In the rows, 128 means zero.
The same turns and mirrors carry the whole set onto itself, and each row onto the other rows of its family. Which rows share a family with each named row? Give them in list order.
These 40 rows form 5 families of 8 rows each.
tuz: [160 152 137 125 119 149 144 121 113 135 129 140 177]
vol: [135 142 138  96 103 129 114 132 121 141 159 173 128]
zaf: [119 138 148 123 123 143 127 170 111 131 114 119 144]
luta: [151 117 111 123 122 118 132 123 146 121 134 149  86]
buset: [111 134 141 125 105 139 104 149  98 133 118 122 157]
zud: [141 116 104 132 124 131 135 129 142 139 128 157  85]
Tir: [139 122 100 129 118 118 123 128 151 130 132 161  94]
Bibe: [140 114  93 139  86 121 135 137  99 135 127 174 110]
pak: [142 110 158 135 100 153 108 111 122 148 120 172 125]
zubi: [128 108 152 126 120 149 107 114 123 147 119 172 137]
vari: [157 133 112 166 106 112 124 123 109 125 109 111 142]
vok: [143 154 105 164 110 115 131 127 116 111 124 119 126]
fes: [136 102  95 137  84 123 132 122 109 130 118 176 112]
betu: [119 142 124 106 109 134 105 133 123 142 151 177 138]
dif: [136 119 155 137 106 141 105 115 124 156 102 163 119]
vula: [131 117 141 135 113 157 112 105 123 147 119 181 137]
puti: [147 111 102 121 119 143 168 140 115 102 118 116 136]
rege: [153 151 145 133 132 149 152 117 125 127 129 146 165]
zarak: [157 154 143 135 127 139 154 129  98 140 109 142 161]
zev: [161 137 103 161 112 115 119 144 117 117 114 109 137]
Malu: [136 110  95 135 117 141 169 145 123 118 127 114 127]
gav: [146  98  99 134 116 137 170 146 114 121 127 119 137]
pep: [129 115 112 119 116 136 166 144 127  98 138 115 138]
Kaz: [152 137 139 139 130 149 150 127 108 138 137 135 178]
Ged: [136 103 108 136  66 114 134 117 115 115 137 164 126]
mataf: [154 139 129 137 128 141 136 119 114 135 140 138 186]
Tego: [119 115 136 126 124 152 109 146 118 131 132 113 167]
Gumup: [160 126  98 160 118 110 128 148 119 136 128 108 133]
defi: [157 129 113 130 118 110 142 125 156 126 138 150 100]
rudu: [146 103 107 141  79 113 128 131  98 117 127 166 109]
Zug: [154 136  90 163 108 114 136 139 111 134 121 113 132]
dima: [136  92 110 135  73 115 131 134 101 128 116 152 114]
pap: [149 106 162 126 105 141 124 125 139 151 114 166 138]
pagir: [132 142 135  98 102 128 137 145 120 132 151 184 134]
mer: [130 137 133 108 114 126 110 133 119 140 153 183 149]
vas: [125 128 145 125 108 157 106 154 116 133 121 115 157]
tenof: [121 130 138 131 123 142 114 152 108 143 133 106 162]
lam: [140 135 141  94  95 110 119 145 123 147 143 165 146]
Vomi: [123 118 109 132 111 142 166 128 108 100 117 117 123]
lovap: [139 118 118 126 105 112 120 105 156 126 133 139 101]

Which other rows belong to the same family as dima? buset, vari, dif, rege, pep, defi, pagir
Which other rows belong to the same family as zev? tuz, vol, luta, pak, puti, rudu, vas
Which other rows belong to the same family as vula? zud, Bibe, betu, gav, mataf, Tego, Gumup
Which other rows belong to the same family as zaf? vok, zarak, Ged, pap, lam, Vomi, lovap

